In the rows, zero is written as 128.
Each path below is one point turned by a fixed rotation once a step. After each direction that follows a path, write how fast that rotation turns it, in degrees each step (0 if it stays still).
Each turn is a multiple of 5 degrees from 10 to 175, or 0.
Each row of a path follows its step; steps can be skipped.
path 1
step 0: [119 129 127 124 128 135 129 126 132 127 143 126 130 139 124 136 132 123
 132 125 125 125 135 126 125 125 129 130 131 131 126 126 127 134 123]
step 1: [124 130 130 129 125 128 127 133 135 130 132 126 132 132 125 131 129 129
 118 122 120 132 136 125 130 124 120 128 132 135 124 127 130 142 132]
step 2: [125 125 128 129 133 132 127 135 138 134 127 132 135 138 125 130 128 134
 124 126 121 122 138 123 132 129 129 128 126 131 124 125 127 128 120]
step 3: [124 138 123 128 136 125 131 133 128 132 136 135 127 128 122 134 125 128
 120 123 120 122 132 124 131 132 127 123 129 130 130 118 131 131 127]
step 4: [126 129 121 129 128 130 141 132 137 125 139 127 132 129 127 132 131 137
 123 122 129 126 129 124 122 128 130 125 126 128 127 123 133 130 120]
step 5: [130 124 114 126 130 130 129 133 133 134 133 119 135 126 124 132 127 125
 125 123 116 130 129 124 126 124 130 128 128 132 130 121 131 133 128]
step 7: [128 135 123 124 134 127 128 128 134 130 136 123 128 133 124 121 125 129
 127 129 121 131 135 136 131 125 133 122 121 129 134 120 130 129 120]
step 8: [134 132 125 128 132 125 131 123 132 123 135 124 132 124 123 123 130 131
 121 127 125 124 135 122 128 123 119 124 118 129 133 127 137 132 125]
step 10: [128 130 128 128 129 122 128 126 132 122 137 132 138 125 122 127 126 130
 129 127 115 133 127 126 135 127 131 122 124 128 130 130 129 139 135]
step 11: [124 127 130 126 126 134 130 125 131 120 136 127 134 139 125 128 127 132
 138 127 118 125 134 127 132 125 132 129 121 131 134 130 134 129 122]
step 12: [126 137 126 124 129 130 128 127 127 123 131 129 132 134 125 128 127 124
 125 122 116 124 137 132 126 120 120 127 128 134 134 128 133 132 136]
step 13: [127 129 127 126 129 131 135 129 138 123 129 134 139 135 129 125 130 136
 123 124 122 123 136 129 125 126 123 128 123 129 127 135 121 131 129]
[128 130 130 129 128 131 128 131 129 129 126 129 127 127 127 131 129 128
 126 126 129 126 128 127 126 129 129 131 131 129 128 125 124 131 125] -> 25
[126 130 129 127 125 129 130 127 126 127 132 125 124 127 129 129 129 128
 128 125 131 128 129 129 126 126 126 129 127 131 130 127 132 127 126] -> 95
[128 125 129 128 125 127 126 129 130 131 131 126 130 126 130 130 125 127
 129 127 128 131 128 127 130 130 129 130 126 130 127 130 126 129 129] -> 80
[128 125 126 129 127 126 127 126 129 125 129 129 128 128 127 131 128 129
 132 126 127 128 122 126 125 128 130 128 129 128 127 125 129 129 129] -> 65
[131 130 125 125 128 126 128 127 131 128 128 124 127 126 127 126 127 126
 130 129 131 128 126 128 129 127 126 128 128 125 128 127 126 130 124] -> 35
path 2
step 0: [136 127 131 139 123 137 123 120 126 125 128 124 114 131 126 125 139 123
 130 121 128 124 135 131 133 129 126 125 128 125 125 128 133 139 127]
step 1: [126 130 130 119 123 137 122 118 131 127 134 134 141 131 129 133 129 136
 133 129 135 130 138 121 128 129 127 128 128 124 133 137 123 124 128]
step 2: [128 124 120 126 122 130 127 135 121 129 131 135 119 123 128 123 140 127
 116 140 123 133 128 121 130 127 127 128 135 130 126 131 123 135 134]
step 3: [121 129 133 132 138 136 131 119 129 121 130 130 127 139 125 131 123 127
 131 134 123 123 128 136 127 131 136 123 134 131 137 131 122 136 130]
step 4: [141 123 122 131 128 129 119 131 127 126 131 134 131 130 123 128 120 136
 119 131 135 132 132 120 121 138 134 128 124 131 127 122 130 125 133]
step 5: [122 120 122 125 131 124 130 134 133 134 134 127 128 138 128 122 128 123
 127 133 126 124 117 131 130 131 123 114 133 122 123 135 127 122 128]
step 7: [130 143 121 128 132 129 126 141 131 135 123 115 134 133 125 131 124 136
 131 126 125 132 126 120 129 132 132 125 129 128 127 133 128 126 126]
step 8: [130 124 134 134 115 138 126 131 133 130 128 125 127 126 131 123 126 117
 121 117 125 127 125 136 133 124 130 124 135 130 118 126 133 125 130]
step 9: [129 130 134 123 131 136 124 119 128 139 122 126 124 127 130 137 128 130
 143 127 134 130 129 124 135 133 129 133 128 114 125 131 128 129 127]
step 11: [118 130 128 125 137 139 127 126 126 127 128 123 123 128 134 134 136 119
 120 130 129 128 120 135 131 126 137 133 130 129 129 122 117 130 134]
step 12: [138 122 133 125 135 131 125 117 122 119 125 127 125 129 121 126 125 132
 131 125 123 133 137 130 120 141 127 128 125 130 122 125 128 129 132]
step 13: [128 123 111 122 128 124 127 125 133 131 134 126 137 135 136 130 138 131
 123 129 138 127 128 132 124 128 127 123 127 127 129 127 125 121 135]
[129 127 128 129 128 130 131 129 127 131 128 127 133 126 129 128 129 131
 126 128 131 127 128 126 127 130 126 127 127 132 128 129 127 128 127] -> 125
[127 128 128 129 127 128 130 130 127 125 126 124 127 129 127 128 126 131
 127 127 127 130 125 128 127 125 130 129 129 129 131 127 124 132 129] -> 90
[129 131 126 123 130 130 130 128 126 129 127 128 127 133 128 129 128 127
 128 128 132 127 125 129 129 127 127 129 129 128 131 129 130 128 126] -> 175
[127 126 127 129 127 128 125 128 126 127 127 128 127 127 131 131 130 124
 125 129 127 128 123 128 127 127 127 126 129 130 126 131 127 126 125] -> 125
